Families of rows that turns and mirrors carry onto each other, the same ones carrying the whole set onto itself: the rest of each named row's family, in list order
5 families of 6 rows
K750: [  3 -10 -10   7  -8  -4  16 -21   6 -10  -3  -5   8  -4   8   0   1  22
 -17  -1   9  -5   9  -9  17  -6  25  20   7]
K283: [-15   3  -1 -11 -13  -8  15 -27   8   5  11   5  -8 -14  -1   5  10  21
 -27  -6   1   4   8  -2 -10 -16  25   6 -18]
K277: [  3  27  24 -12  17  11 -19  13  10 -12  13 -12   6   4   5  -3  -4 -12
   1  18  -4  20   2  21  -7  -8 -13  -5 -12]
K988: [  3  11 -14  -2 -28  -5   6   1   5  15 -14  -3   3 -29  23   2 -14  -7
 -10  -9   9   9  31 -11  -4   2  16  -7  18]
K784: [  1 -11  -9  13 -19   3  17  -4   3 -10   4  -5  13  -7  16  -5  -9  14
 -15  -8   7  -1  23 -10  10   9  26  14   9]
K316: [ 16  18  -6  -4  24 -20 -31  -8  -4   4  19 -11   3  -2   1  -3  10   4
 -23  -2  -1  15  -4   1   2 -11 -33   5 -14]
K706: [ 14  10   7   0  11  -8 -27  12   3 -23  19 -24  16  11   7 -23  -6 -11
   5 -10 -14  20   5  -3  -3   9 -20   0 -18]
K227: [-10 -13  17 -13 -10   5  21   4   8  13  18  -2 -16 -14  -7  11  -7  14
  -4  -5   6  10   7  -7  -8 -17  26   0  -9]
K720: [ -3  10 -22   9  -1 -17 -35   5   2  -1  -2 -11   4   6   2 -18   3 -23
 -10 -16 -16  13  13  -5  -9  13 -22 -25  -9]
K246: [  1  17 -18  10   0  -4 -17   7  23 -22  15 -14   4   2  -6 -18   3 -12
  -2  -9  -9  16  23  18  -4  25 -11 -18 -11]
K33: [ 11  18  -9   4   9 -14 -31  11  -9   0  29 -10  12  -7  14 -13  -5  -8
 -23 -14  -6  20  16   0  -5   9 -31  -5 -11]
K588: [  3  20 -18   0  17 -12 -19 -16  27 -20   3 -15  -6   6 -18  -8  18  -2
  -5   1  -6   9   2  18   5   4 -14  -8 -12]
K587: [ -5   3   8  -9 -29  -4   8 -24   4   2 -14  -9  14 -18  17   2 -13   4
 -12  -7   4   5  20  -7 -17   3  33   7   3]
K212: [-16  -3   2  -2 -27   2  17   0   3   4  21   3  -2 -18   9  -3  -7   9
 -21 -16  -1  12  27  -5 -17   3  27  -5 -13]
K903: [ -2  37  14 -10  17   3 -22  -9  10 -16  10  -8  10   5   9  -5   8  -6
 -15  18  -8  15   1  21  -8  -9 -14  -2 -17]
K752: [  7 -20   1   5  -7   4  19   1   6  -4   1  -8   4  -4   7   3 -10  16
  -2   0  13   0  10 -12  17  -5  27  16  11]
K365: [ 19   5   7  -5  21  -9 -26  22  -7   9  29 -16   0  -4   0  -2  -8  -5
  -4  -4   2  20   1   0   2  -7 -30  -2  -5]
K581: [ -4  34  15  -4   7   9 -20   7   7 -18  16  -8  16   3  15 -11  -3 -14
 -11  10 -10  20  16  21 -13   5 -13  -8 -15]
K397: [ -1  -7   4 -22  -8  -8  -1  -5  -1  27   4   7 -12  -7  -4  24 -15  13
   0  -7  11   7   1 -24 -15  -9  16  -8  -1]
K664: [  5  -3  -6   0  11 -11 -30  22   4   8  -1 -18  -7   7 -11  -8  -2 -23
  13  -8  -7  14   2  -7  -3   0 -21 -25  -4]
K61: [ 13  18   1  -1  14 -16 -31  -8   6 -25  13 -21  16  12   4 -22   6  -5
  -6  -8 -15  16  -2  -1  -2   2 -21   6 -21]
K671: [ 17   9  11  -5  22 -10 -28   5   6 -21  13 -24   9  14  -3 -16   0  -5
   8  -2  -9  17  -9   0   2  -6 -21   5 -18]
K904: [  2   8 -17  -2  17 -22 -35 -10   7   3 -11 -14  -6  10 -12  -8  16 -13
  -4  -6  -9   6  -8  -4  -1  -8 -22 -15 -10]
K630: [ -7   7 -13 -17 -15 -17  -7 -29  -2  21  -2  12  -2  -9   7  15  -2  17
 -22 -12   4   5   7 -23 -20  -4  15  -5  -8]
K312: [ -6  -1  -5 -13 -27  -8  -3  -1  -5  21   8  10   0 -11  11  12 -22   6
 -10 -18   3  14  20 -25 -25  11  17 -13  -3]
K26: [ -1  -1  14 -15 -17  -6   7 -29   7   6 -19 -10   5 -15   8  11  -8   9
  -6   0   9   2   7  -9 -10 -10  33  12   3]
K95: [ -1  -6  19 -13 -23   2  11 -11   5   7 -13 -13   8 -17  10   8 -20   3
   1  -5  10   6  15  -9 -13  -2  35   6   8]
K704: [  8   5  -2  -1  16   0 -14  18  27 -14  12 -20  -9   6 -21  -3  -1 -10
  17   1   0  15   4  16   5   6 -11 -17  -6]
K909: [  8   2  -3 -13 -11  -4  10   2   8  22 -19  -6 -10 -25   7  14 -11  -1
   4   2  16   7  12 -12   5 -17  17  -2  21]
K996: [  4  17 -19  -9 -17 -14   3 -25   9  16 -25  -1  -3 -25  14   8   3   4
 -18   0   9   2  15 -10   2 -14  14   4  13]

Same family as K365: K988, K316, K33, K909, K996
Same family as K903: K750, K277, K784, K752, K581
Same family as K587: K706, K61, K671, K26, K95
Same family as K704: K283, K227, K246, K588, K212

Families of rows that turns and mirrors carry onto each other, the same ones carrying the whole set onto itself: the rest of each named row's family, in list order
3 families of 6 rows
K882: [ -7 -16  -1 -19   3   0   5   5]
K55: [-27  22 -11  -3  16  -4   0 -16]
K866: [  7  -6  19 -25   7   2  15   5]
K262: [ -4  -9   1 -20  -1   1   9  13]
K943: [-17  11  19  14  -1 -28  11  -3]
K128: [-15  20   4 -19  32   7   3 -16]
K971: [  3  -7  25 -17   7   8  13   6]
K451: [-13  29   1 -20  25   7   5 -16]
K522: [-11  24  33   5   9 -21  17  -6]
K687: [-14  13  18  10  -5 -28  17  -4]
K83: [-25  25 -12 -12  21  -8   2 -10]
K995: [-15  27   2 -14  32   6   3 -16]
K839: [-11  20  32   9  10 -16  18 -16]
K229: [-24  22 -13  -8  19  -3  -3 -12]
K404: [-19   7  21  13  -2 -25  11   1]
K680: [  7  -7  19 -19   9   8  12   4]
K626: [ -7  19  33  10  11 -19  18 -10]
K525: [ -2 -14   2 -16  -1  -1   5   7]

Same family as K451: K866, K262, K522, K687, K83
Same family as K229: K943, K995, K680, K626, K525

Families of rows that turns and mirrors carry onto each other, the same ones carrying the whole set onto itself: the rest of each named row's family, in list order
4 families of 4 rows
K650: [ 37 -17   8  -2 -18  22  39   5 -21  15   0   3  21  11   6 -18 -22 -16
  11  35  -8  -7   3 -21  -7  16  12   9  -9   4  26   8 -29  -1 -27 -10
  -2  -8]
K325: [ -6 -24  10 -12  -9   7  21  16  -7 -12  -8 -13  -5   6  -5   3   1 -28
   1  25  -9   9  12   0 -19   2 -18   6  15  24  10  10 -17   9   6   1
 -15   7]
K507: [ 50   6  -8  20   1   0  10  18  -3  26   4  15  28  10   8 -11  -7   6
 -18   7   4 -19 -13  13  11  39   6  -9   6  -2  -5  32 -44  -7   4 -17
 -20  -3]
K432: [ 15  11 -10  -6   5  -4  -1  35  -2 -12  -2   6   2   7   5  -7   4  11
 -28  23   9 -21  11  19   0  25 -13 -14 -26   4 -12  -6 -29  20  14  -4
  -8  27]
K521: [ 39  12  -8  21  -4  -5  10  25   2  36  12  -4  19   6  -7 -21  -8   7
 -20  11   5 -12 -10   2  10  46   9  -6   1  -6   1  23 -43 -19   5 -15
 -14   3]
K584: [ 41 -15   5   6 -13  13  24  14 -25  23  10  -1  19  15  -2 -19 -18  -6
  17  32  -7 -11   0 -23 -14  15  18  -6 -23  -1  22  12 -25 -11 -17 -25
  -3 -12]
K694: [ 11   5 -11  -1   9   0   3  30  -9 -15  -9   5  13   8  10   8  -6   0
 -28  15  14 -21  10  23 -12  20 -20 -21  -8  -7  -5   0 -27  22  19  -8
 -12  27]
K591: [  3 -23   1 -16  -8  20  17   8  -2 -17   7   1  -6  22  -6  -3   4 -26
   4  39  -2  18  -1 -20 -12  10 -15   9   2  29  10  22 -22   3  11   1
  -2   2]
K241: [ 27  16  -8  26  -6  -7  11  24   8  22   4   4  27   0  -7 -20 -16  11
 -12  19  21 -15  -4  12   8  41  14 -13  -3  11 -11  27 -41 -12  10 -15
 -17   6]
K812: [ 30 -20  11 -12 -15  21  29   1 -20  21  18 -11  18  14   5  -6 -14  -7
  16  28  -8 -10   4 -15 -11  20  12  13 -10   0  25   6 -26 -15 -19 -24
   1  -7]
K58: [ 11  18  -2  -4   6   0   1  25   9 -15   3   2   5   9  14  -3   1   2
 -27  14  27 -27  11  15 -10  13 -15 -13 -25  -2 -14   0 -29   7  23   1
 -19  17]
K452: [ 35 -22  22  -5 -19   7  29   2 -19  25  10   0  13  10  10 -12  -7 -15
  10  23 -20 -17   3 -10  -3   6  13  10  -8   2  22  14 -33  -7 -20 -14
  -9 -17]
K461: [ -1 -17  -1 -22  -5  14  10  15  -3 -21  -2   2  -4   6  -7   6   2 -17
   8  31  -7  18  11  -2 -10  15 -20  18   4  33   7   9 -13  11   8  -7
 -15   8]
K300: [  1 -15   1 -15   0  22  14  15   6 -18  -5   5  -6   5  -2   6   4 -22
  -6  30  -4  15  12 -23 -18   4 -12   7   6  25   6   7 -20  16  11   6
 -14  -5]
K357: [  2   3  -9 -13  -4  -7   9  29   4 -17  12   8   8   4  11   5   4   5
 -23  31  20 -20   9   6  -3  13 -11  -6 -25   0  -9  -7 -22  22  29  -3
 -12  26]
K801: [ 46  20  -7  24 -10  -6  22  21   1  24   4   0  32   5   2 -25 -14  -7
  -8  11  15 -16 -11   9   8  38   5  -3  -4  -1   2  24 -34 -17   7 -17
 -29   5]

Same family as K650: K58, K300, K801
Same family as K325: K507, K694, K452
Same family as K461: K432, K521, K812

